Here are some points, each followed by its number:
array([-0.42, -1.20,  0.02,  0.26,  0.74,  0.50, -1.03, -0.57,  0.31, -1.10,
        0.67, -1.14, -0.24,  0.70, -0.26,  0.06]) 0
array([-1.49, -0.35,  1.14,  0.11, -0.59,  0.02, -0.05,  0.60, -0.60, -1.47,
       -0.14,  0.27,  0.79, -0.49, -1.15,  1.05]) 1
array([-2.00, -1.42,  0.18, -0.98, -2.20, -0.76,  2.06, -0.47,  0.25,  0.30,
        2.79,  2.72, -0.16, -0.40, -0.74, -1.98]) 2
array([ 0.81, -0.29,  1.00, -0.40,  0.10,  0.00,  0.17, -0.35, -0.17,  0.51,
       -0.40, -0.26, -1.37,  0.26,  1.08, -0.01]) 3
array([-0.21, -0.32,  0.24, -0.09, -0.73, -0.48,  0.17,  0.41, -0.65,  0.77,
       -0.04,  0.40, -0.42, -0.20,  0.82,  0.44]) 4
array([ 1.15, -0.20,  1.59, -0.35,  1.32, -0.47, -0.37, -1.00, -1.59, -0.47,
       -2.04, -3.16, -0.99,  0.19,  2.09,  2.36]) 5
array([-1.15, -0.30,  0.47,  0.34, -1.36, -0.62,  0.28, -0.39, -0.06, -0.64,
        0.73,  0.33,  0.52, -0.39, -0.16, -0.70]) 6
array([ 2.34, -1.10,  1.22, -0.01,  0.09, -0.38,  1.23, -0.20,  0.66,  1.15,
       -1.61, -0.91, -2.44,  0.91,  3.08,  0.87]) 7
array([ 0.24, -0.62,  0.53, -0.96,  0.44, -0.12,  0.53,  0.21,  0.30,  0.15,
       -0.25,  0.18,  0.54, -0.39, -0.13,  0.32]) 8
array([-0.69,  0.05, -0.90,  0.30, -0.93,  0.10, -0.57,  0.40,  1.31, -0.30,
        1.96, -0.25,  0.48,  0.68,  0.23, -1.07]) 9
array([ 0.06, -1.27,  4.18, -0.59, -0.04, -0.76,  0.88,  1.20,  0.53,  0.02,
       -1.41,  1.13, -0.53,  0.35,  1.94,  0.89]) 10
array([-2.07, -0.76,  0.70,  0.31,  0.44, -0.63, -1.33,  1.88, -2.36,  1.17,
        0.52,  0.01,  1.30, -1.04, -1.21,  1.99]) 11
array([-0.10, -0.81,  0.04, -0.29,  0.50,  0.19, -0.18,  0.29, -0.42,  0.18,
       -0.03, -0.91,  0.48, -0.16, -0.29,  0.90]) 12
array([ 1.79,  1.52, -2.08,  1.31,  2.46,  1.69, -0.18,  1.17,  4.10,  0.81,
       -0.65,  0.94, -0.96,  1.32, -0.01, -2.59]) 13
array([ 0.37, -1.03,  2.20, -0.99,  0.57, -0.57,  0.84, -0.58,  0.47, -0.70,
       -2.88,  0.14, -0.70,  0.05,  0.45,  0.66]) 14
array([-1.39,  0.15,  0.85,  1.00, -0.06, -1.11, -1.04,  1.26,  0.15,  0.73,
       -0.07, -0.35,  0.37, -0.11,  0.65,  0.68]) 15
array([ 0.78,  2.06, -1.05,  0.78, -0.02,  0.81, -0.68, -0.44,  1.01,  0.74,
        0.40,  0.39, -0.12,  0.12,  0.94, -1.54]) 16
array([ 0.33, -0.29,  0.61,  0.24,  0.82, -0.18, -0.25, -0.35, -0.01, -0.20,
       -0.44, -1.00, -0.21,  0.22,  0.45,  0.53]) 17
array([-0.28, -0.04,  1.63, -0.73, -1.11, -1.17,  0.38, -0.85,  0.54, -0.66,
       -1.35,  0.59, -0.41, -0.25, -0.45, -0.21]) 18
array([-1.02, -1.51,  0.54,  0.03, -0.31, -0.50,  0.92,  0.79,  1.02, -1.51,
        0.89, -1.04,  0.52,  1.18, -0.29,  0.88]) 19
array([ 0.44,  0.67, -0.51,  0.03,  1.35,  0.83, -0.39,  0.79,  0.53,  0.41,
       -0.98,  0.91,  0.46,  0.21, -0.48, -0.03]) 20
New points follow, each followed by the numbers of its five nearest points above by angle, seen from the average point of the numbered points, nearest first.
array([ 0.23,  0.12, -0.23, -0.26, -0.97, -0.43,  0.38, -0.20, -1.96,  0.18,
        0.09,  0.21, -1.06, -0.36, -1.02,  0.59]) 4 11 1 6 12
array([-0.32, -1.34,  0.16, -0.15,  1.11,  0.80,  0.00,  0.25, -0.18,  0.27,
        0.16, -1.79,  1.11, -0.29, -0.18,  1.26]) 12 17 0 11 8
array([ 1.20,  0.46, -2.18, -0.14,  1.11,  0.64,  0.70, -0.79,  1.22, -0.46,
       -0.54,  0.47, -1.01,  0.60, -0.66, -1.73]) 13 16 20 9 0
array([-0.39,  0.14,  0.43, -0.38,  0.12, -0.23,  0.02,  0.05, -0.25, -0.02,
       -0.06, -0.01,  0.18, -0.02, -0.16, -0.19]) 6 1 11 2 8
array([-0.52, -1.56,  0.49, -1.40, -0.63,  0.26,  0.63,  0.55, -0.19, -0.12,
        0.88,  2.44, -0.30,  0.57, -1.70, -0.81]) 2 6 8 1 18
array([ 0.61,  1.75, -0.55,  1.30, -0.03,  0.57, -0.83, -0.74,  1.58, -1.03,
        0.27, -0.14,  0.20, -0.03,  0.54, -1.08]) 16 13 9 20 0
array([ 0.54,  0.27, -1.04, -0.23,  0.89,  1.13, -0.14,  0.02,  1.03,  0.26,
       -0.19,  0.11, -0.69,  0.69, -0.54, -1.49]) 13 16 20 9 0
array([-0.94, -0.74, -0.72, -0.20,  0.14, -0.15,  0.45, -0.85, -0.95, -0.65,
        0.84, -0.63, -0.28,  0.10, -1.07, -0.15]) 0 6 12 2 1
array([ 1.09,  1.47, -1.88,  0.49,  2.10,  1.62, -0.15, -1.15,  1.03,  0.57,
       -0.94,  0.83, -1.09,  1.06, -1.00, -3.32]) 13 16 20 9 0
array([ 0.97,  0.37, -0.16,  0.10,  0.77,  0.78, -0.39,  0.48,  0.05,  0.02,
        0.18,  0.67,  0.34,  0.12, -0.35,  0.18]) 20 13 16 8 12
array([-0.33,  0.41, -0.53,  1.03, -0.28, -0.24, -0.82,  0.98, -0.22,  0.77,
        0.42, -0.31,  0.35,  0.23,  0.62,  0.57]) 15 11 9 16 4
array([-1.97, -1.45, -1.69, -0.68, -1.39, -1.41, -0.37, -1.04, -0.01, -0.66,
        2.94, -1.37, -0.21, -0.15,  0.20, -1.47]) 9 6 2 0 19
array([-0.41, -0.01,  0.54,  0.53, -0.53, -0.45, -0.75,  0.42, -1.17,  0.24,
       -0.38, -0.62,  0.46, -0.52,  0.22,  1.14]) 11 15 12 4 1
array([-1.34,  1.56, -2.45,  0.25, -0.29, -1.22,  0.52, -1.64, -2.93,  1.73,
        1.26,  0.82, -1.01, -1.50, -0.93, -1.82]) 4 6 2 16 9
array([ 0.48,  0.56, -0.37,  0.55,  0.55,  0.15, -0.08, -0.53,  2.55, -1.21,
       -1.76,  0.64, -0.91,  1.12, -0.11, -1.04]) 13 16 20 18 14
array([ 1.05,  2.74, -1.39,  1.52, -0.11,  0.59, -1.40,  0.41, -1.51,  1.14,
        0.63,  0.40, -0.30, -0.49,  0.18, -0.75]) 16 20 13 4 9
array([-0.40, -0.13,  0.01,  0.08, -0.04,  0.19,  0.01,  0.29,  0.46, -0.40,
        0.38,  0.07,  0.56, -0.15, -0.23, -0.02]) 9 6 1 2 20
array([-1.15, -0.77,  1.29, -0.02, -1.27, -0.94, -0.16,  0.51, -2.38,  0.25,
        0.44,  0.01, -0.17, -0.34,  0.09,  1.47]) 11 4 1 15 6
array([-1.05, -2.41,  0.34, -1.27, -0.16,  0.03,  0.52, -0.44, -1.78, -0.02,
        1.45,  0.93, -1.13, -0.24, -1.97, -0.18]) 2 6 1 11 12
array([ 0.44,  0.16, -0.17, -0.38,  0.13,  0.14,  0.18, -0.24, -0.51,  0.03,
       -0.75,  0.17, -0.17, -0.27, -0.46, -0.24]) 20 8 16 12 18
array([-0.86, -1.61,  0.53, -1.34, -0.22,  0.13,  0.36, -0.10, -0.43, -0.21,
        0.79,  1.46, -0.71,  0.05, -2.03, -0.85]) 2 6 1 8 18
array([-0.36, -0.20,  0.52,  0.34, -0.65,  0.00,  0.16, -0.03, -1.13, -0.19,
        0.03,  0.00, -0.39, -0.39, -1.01,  0.36]) 1 11 6 12 4
array([ 0.74,  0.46, -0.51, -0.53,  0.26, -0.04,  0.35, -0.77, -0.52,  0.07,
       -1.02,  0.91, -0.20, -0.55, -1.37, -0.11]) 20 8 18 16 13
array([-1.29,  0.42,  0.02, -0.11, -2.51, -0.84,  0.70, -0.62, -0.49, -0.81,
        1.02,  0.33,  0.24, -0.15, -0.40, -0.32]) 6 2 9 1 18
array([-0.13, -0.72, -0.28,  0.34,  1.02,  0.34, -0.74,  0.73,  0.52,  0.10,
        0.99, -1.12,  0.11,  0.69, -0.12,  0.61]) 0 12 9 19 17
array([ 1.47,  1.03, -0.19,  1.49,  2.29,  0.50, -1.36,  1.04,  0.45,  0.96,
       -1.11, -1.34,  0.14,  0.57,  1.15,  0.65]) 17 20 13 16 5
array([ 0.63,  0.33,  0.08,  0.76, -0.88,  1.07, -0.70,  0.74,  3.22, -0.02,
        0.59,  0.55, -0.40,  0.92,  1.25, -2.04]) 13 16 9 20 2
array([ 1.21,  0.72, -0.29, -0.79,  0.27, -0.37, -0.20, -1.04, -1.82,  0.43,
       -0.33, -0.89,  0.07, -0.52,  1.27,  0.85]) 5 17 3 4 12
array([-0.56,  0.04,  1.21, -0.28, -0.91, -0.32,  0.72,  0.52, -0.16, -0.23,
       -0.29,  1.06,  0.49, -0.38, -0.50,  0.04]) 1 6 2 18 8
